In the data rows, zero lies at 4.5, halfway between 4 and 5.
Some points:
[6 5 4 4 4 4 5 6 3 5 0 5 8 4 6 5 5 5 2 6 4 2 7 4 6 3 3 3 6 6 4 4 4 7 4 0 4
 5 6 3 7 5 6]
[7 0 5 5 8 6 2 5 6 5 5 5 4 4 3 2 6 6 3 7 5 5 5 7 6 5 6 5 0 5 5 5 6 4 2 4 4
 5 3 5 0 4 4]
[5 6 6 3 7 5 6 3 6 4 4 4 6 4 6 4 5 3 4 9 5 3 3 4 5 7 5 3 9 6 4 3 2 4 5 4 7
 3 5 4 4 4 3]
[5 4 4 3 4 7 9 3 6 5 4 4 2 6 6 1 7 4 6 0 4 5 5 7 2 3 6 5 3 6 5 6 5 6 4 3 3
 5 5 5 4 6 3]
[7 4 4 3 4 5 3 7 5 6 6 5 4 4 6 4 7 3 6 4 4 4 4 4 5 5 4 7 4 3 6 5 7 9 5 5 6
 4 2 7 6 6 6]
[6 4 9 5 3 6 3 6 9 3 4 5 7 5 4 7 5 4 5 7 8 3 4 5 4 4 5 4 6 3 5 9 6 1 8 4 6
 7 7 5 7 6 5]
[2 2 7 3 3 3 5 5 5 5 5 6 2 4 4 7 6 4 8 5 6 5 0 5 4 5 4 3 4 5 6 1 5 5 9 3 4
 2 2 2 4 4 5]
[4 5 4 3 7 4 6 6 6 3 6 6 4 4 3 3 1 4 5 2 5 5 4 4 4 4 5 6 4 5 5 5 3 7 8 4 4
 6 7 4 1 2 7]
[9 6 6 6 4 2 3 7 1 4 4 4 4 2 4 5 5 4 2 5 4 6 3 6 4 4 2 2 0 8 7 5 5 5 4 4 4
 3 5 6 4 4 4]
[1 4 4 4 4 5 6 3 4 6 2 7 5 4 2 5 4 5 4 2 2 2 4 5 6 5 5 3 5 3 8 4 6 3 4 6 5
 3 5 9 3 4 4]
[3 5 5 3 4 5 3 6 5 4 4 4 4 4 7 6 6 3 4 6 4 3 4 5 5 5 4 9 5 5 5 5 6 4 3 7 2
 5 7 4 5 5 3]
[5 6 3 2 6 3 2 5 4 5 4 6 3 4 6 6 4 2 6 3 4 5 6 4 3 5 4 4 6 4 5 7 1 2 1 5 4
 4 2 4 4 5 4]
[5 0 5 5 7 3 5 5 2 4 4 5 7 4 6 3 2 4 5 2 3 3 3 3 4 5 5 5 7 4 7 6 6 5 5 5 6
 6 4 3 5 4 3]
[3 5 4 4 7 3 5 7 5 4 6 2 7 3 4 4 5 5 4 3 4 1 3 4 6 3 5 6 8 5 3 6 4 3 6 4 6
 4 5 4 3 7 4]
[7 6 4 5 6 4 3 1 5 5 3 2 6 5 6 5 3 6 7 8 4 6 4 5 0 6 6 4 6 2 7 3 6 5 4 4 3
 6 4 6 3 4 4]
[5 5 4 5 4 5 8 5 3 5 2 2 3 3 2 5 8 6 5 4 4 7 8 3 6 5 4 6 7 3 7 5 6 3 5 1 5
 6 2 5 2 6 3]
[5 4 3 9 4 6 5 3 4 3 6 4 2 3 4 2 8 1 4 6 7 5 6 0 3 2 4 6 5 3 6 4 6 6 4 6 4
 5 4 6 6 3 4]
[3 5 4 4 3 4 2 2 5 8 9 1 6 5 6 7 4 5 5 5 5 5 5 5 6 6 3 3 5 3 3 6 6 5 5 2 4
 9 7 8 3 5 5]
[5 5 9 1 3 6 4 5 2 3 5 5 5 5 3 6 3 2 3 3 3 3 9 5 5 4 6 4 4 4 5 3 5 6 5 2 7
 5 5 3 5 4 3]
[5 2 5 4 4 1 5 6 6 6 1 3 3 7 0 5 5 7 4 4 6 4 1 4 4 4 4 6 6 1 3 4 4 7 3 6 4
 6 6 5 4 4 4]
[6 4 5 6 3 1 4 4 7 4 4 3 5 6 6 8 3 5 4 5 5 7 7 5 3 6 5 8 6 0 4 1 2 3 6 5 4
 3 5 8 4 6 6]
[4 5 4 4 7 6 5 4 3 6 1 2 8 5 5 4 4 6 3 4 5 3 6 1 3 4 5 6 5 6 1 7 6 5 7 5 5
 0 5 4 3 4 7]
[5 8 9 5 5 4 4 1 5 8 2 4 4 3 4 3 6 4 6 4 5 6 4 5 6 7 4 6 3 4 5 7 4 3 8 6 4
 5 4 5 5 5 4]
[6 8 6 5 4 2 3 8 4 5 5 4 4 5 3 3 2 4 8 5 5 8 6 6 7 5 5 3 4 4 6 3 7 5 3 4 5
 3 3 4 7 5 4]
[4 5 7 9 4 1 6 9 3 6 4 7 5 5 5 2 5 4 3 3 6 5 6 4 3 6 4 5 8 6 3 3 3 4 4 3 3
 5 6 4 2 6 6]
[3 3 4 4 4 5 4 5 1 4 5 6 4 5 5 4 7 4 3 4 4 6 5 4 6 6 6 7 3 6 4 6 5 6 6 3 3
 4 1 6 6 1 3]
[7 5 2 2 4 3 3 1 3 3 5 5 4 4 5 4 5 5 6 4 4 6 3 6 5 4 3 4 8 9 5 3 6 3 5 4 6
 5 4 7 5 3 6]
[3 3 4 4 5 5 8 5 3 6 4 4 3 4 3 4 3 2 1 7 1 4 4 7 3 2 7 5 3 4 3 4 4 1 6 3 3
 5 2 4 4 5 9]
[0 6 3 6 3 4 5 4 5 0 2 4 3 7 5 6 5 7 6 5 4 7 4 2 3 5 4 4 4 7 4 5 6 4 3 6 7
 5 4 4 3 5 6]
[5 5 5 5 4 4 5 5 7 6 9 6 6 4 7 4 3 5 3 6 4 1 7 3 6 2 2 3 2 5 4 5 3 2 5 3 3
 1 2 4 7 2 4]
[4 2 4 7 8 4 7 5 3 4 3 5 1 6 4 5 4 6 3 7 9 5 3 5 5 6 3 5 4 4 4 4 3 4 4 6 6
 4 6 9 7 8 4]
[3 3 4 6 8 9 1 6 6 4 4 6 5 3 4 4 3 6 6 2 3 5 4 5 5 5 5 4 6 5 6 2 3 6 5 4 5
 4 4 5 6 6 6]
[4 5 5 6 4 5 4 3 3 4 4 7 2 4 3 3 4 5 7 5 4 2 3 3 5 5 6 9 5 4 6 5 0 5 4 2 5
 6 8 3 6 1 9]
[4 4 4 6 5 5 3 5 9 6 5 3 2 5 5 4 5 3 5 4 0 6 6 5 2 8 4 4 5 5 4 3 5 6 4 5 3
 2 6 3 4 2 3]
[5 3 5 4 5 5 5 3 4 9 5 3 3 4 2 6 7 3 4 2 6 3 5 4 0 4 9 3 4 6 5 6 5 4 5 4 5
 5 5 5 5 3 4]
[5 2 5 1 2 3 6 7 6 6 3 1 4 0 3 3 4 3 5 7 7 4 9 5 4 4 4 4 4 8 0 3 3 3 7 8 5
 8 4 6 4 4 3]
[5 4 5 3 3 6 3 3 2 4 4 3 5 6 5 2 5 5 5 3 5 8 3 4 5 4 0 4 3 2 5 2 6 0 2 6 5
 3 8 3 5 5 5]
[4 4 7 5 6 2 3 3 4 5 1 6 4 3 7 2 3 3 6 5 6 6 7 8 6 3 4 5 2 3 2 3 7 6 4 2 5
 4 7 3 4 7 2]
[6 5 5 3 3 5 3 4 7 0 3 5 7 4 6 5 2 2 3 1 6 1 4 3 7 4 7 1 2 2 5 0 4 2 6 4 1
 7 1 6 5 4 6]
[2 4 4 4 7 7 6 4 2 3 6 6 5 9 0 3 4 2 5 5 3 6 5 6 5 4 5 4 7 5 4 5 3 6 5 4 2
 3 5 3 4 4 6]
[7 4 5 3 3 7 5 4 5 4 5 6 6 6 4 4 5 5 5 6 3 0 1 1 4 5 5 4 4 4 1 7 3 5 6 5 4
 4 5 4 2 9 2]
[6 7 3 5 5 7 4 4 3 4 7 7 7 5 5 6 6 7 6 5 5 3 4 5 4 0 3 5 6 5 0 4 5 4 6 5 5
 3 5 5 5 2 4]
[4 2 3 2 4 6 7 4 4 5 5 2 8 4 4 4 5 3 7 4 4 7 3 5 4 0 8 5 0 4 4 5 0 5 3 4 6
 2 4 7 5 4 5]
[7 4 3 3 1 7 5 3 5 4 5 3 4 3 2 6 1 2 4 5 5 3 5 4 4 6 4 7 4 5 4 6 5 5 2 5 5
 2 3 3 5 6 3]
[3 7 5 4 3 4 5 1 5 4 5 6 6 0 5 4 6 9 3 4 5 5 4 4 6 4 6 3 8 5 1 5 5 3 3 7 7
 1 4 2 4 4 4]
[4 5 3 5 2 5 5 6 3 5 5 2 5 3 7 4 6 5 6 4 3 2 3 4 7 4 7 1 6 6 5 7 5 5 5 6 4
 1 6 6 4 6 8]
[4 4 8 6 5 3 7 6 6 6 4 5 5 5 4 5 5 6 2 5 4 8 7 3 6 0 2 4 4 6 4 5 4 6 4 9 4
 6 3 5 4 6 5]
[5 3 4 4 4 4 3 6 3 7 4 3 3 7 7 6 5 6 2 6 4 3 5 6 8 6 5 4 4 2 8 5 1 5 7 7 6
 6 7 1 4 4 4]
[4 7 5 0 3 5 6 6 6 6 7 5 6 5 3 0 3 7 1 7 5 5 5 4 2 3 7 3 6 5 5 5 5 6 6 3 1
 6 7 4 9 4 3]
[6 4 9 4 5 7 7 5 3 5 5 2 2 5 6 5 3 6 4 3 7 6 5 7 4 5 3 4 5 2 3 4 4 3 2 4 4
 4 3 6 4 2 5]
[2 6 6 3 2 5 3 4 7 7 3 3 6 4 5 6 2 4 3 5 9 6 2 3 5 4 1 5 4 5 5 4 5 4 3 3 3
 5 6 5 3 5 3]
[2 4 3 5 4 3 5 5 5 2 4 6 6 1 4 4 7 4 5 5 4 4 5 8 2 9 2 4 6 1 4 7 6 6 3 9 5
 3 2 6 4 4 4]
[5 7 2 5 2 4 4 4 5 4 4 1 6 6 5 3 3 2 1 3 7 4 4 6 5 5 5 5 3 5 3 5 5 6 5 6 7
 8 1 6 4 4 2]
[3 5 4 3 6 4 5 6 5 6 7 6 7 6 4 5 6 3 9 3 4 1 7 7 4 6 3 7 4 6 7 2 5 2 2 7 3
 6 4 4 6 4 6]
[5 3 2 6 6 3 5 2 7 2 5 5 4 4 3 9 5 4 5 2 3 6 5 6 7 4 5 4 5 5 6 4 6 5 6 4 2
 3 5 2 6 4 3]
[6 6 2 5 4 7 6 7 4 6 3 6 5 3 6 7 4 3 6 6 4 9 2 4 4 6 6 4 3 3 4 2 9 4 5 6 6
 6 5 4 3 3 4]
These points spread out most along one direction. Take the direction at right angles to it along which they spread out most. Go by this last direction. Where along it does each point below lie, from 0 to 99? The average is 50, and the first point in the table lies past the average. One standard deviation of the points above along it is 16.
[2 4 4 4 7 7 6 4 2 3 6 6 5 9 0 3 4 2 5 5 3 6 5 6 5 4 5 4 7 5 4 5 3 6 5 4 2
 3 5 3 4 4 6] 17
[7 4 5 3 3 7 5 4 5 4 5 6 6 6 4 4 5 5 5 6 3 0 1 1 4 5 5 4 4 4 1 7 3 5 6 5 4
 4 5 4 2 9 2] 65
[2 4 3 5 4 3 5 5 5 2 4 6 6 1 4 4 7 4 5 5 4 4 5 8 2 9 2 4 6 1 4 7 6 6 3 9 5
 3 2 6 4 4 4] 37
[2 6 6 3 2 5 3 4 7 7 3 3 6 4 5 6 2 4 3 5 9 6 2 3 5 4 1 5 4 5 5 4 5 4 3 3 3
 5 6 5 3 5 3] 82
[5 4 3 9 4 6 5 3 4 3 6 4 2 3 4 2 8 1 4 6 7 5 6 0 3 2 4 6 5 3 6 4 6 6 4 6 4
 5 4 6 6 3 4] 39
[4 5 4 3 7 4 6 6 6 3 6 6 4 4 3 3 1 4 5 2 5 5 4 4 4 4 5 6 4 5 5 5 3 7 8 4 4
 6 7 4 1 2 7] 36
[4 7 5 0 3 5 6 6 6 6 7 5 6 5 3 0 3 7 1 7 5 5 5 4 2 3 7 3 6 5 5 5 5 6 6 3 1
 6 7 4 9 4 3] 71
[7 6 4 5 6 4 3 1 5 5 3 2 6 5 6 5 3 6 7 8 4 6 4 5 0 6 6 4 6 2 7 3 6 5 4 4 3
 6 4 6 3 4 4] 51
[5 3 5 4 5 5 5 3 4 9 5 3 3 4 2 6 7 3 4 2 6 3 5 4 0 4 9 3 4 6 5 6 5 4 5 4 5
 5 5 5 5 3 4] 43
[5 0 5 5 7 3 5 5 2 4 4 5 7 4 6 3 2 4 5 2 3 3 3 3 4 5 5 5 7 4 7 6 6 5 5 5 6
 6 4 3 5 4 3] 36
[4 5 4 4 7 6 5 4 3 6 1 2 8 5 5 4 4 6 3 4 5 3 6 1 3 4 5 6 5 6 1 7 6 5 7 5 5
 0 5 4 3 4 7] 57
[6 8 6 5 4 2 3 8 4 5 5 4 4 5 3 3 2 4 8 5 5 8 6 6 7 5 5 3 4 4 6 3 7 5 3 4 5
 3 3 4 7 5 4] 48
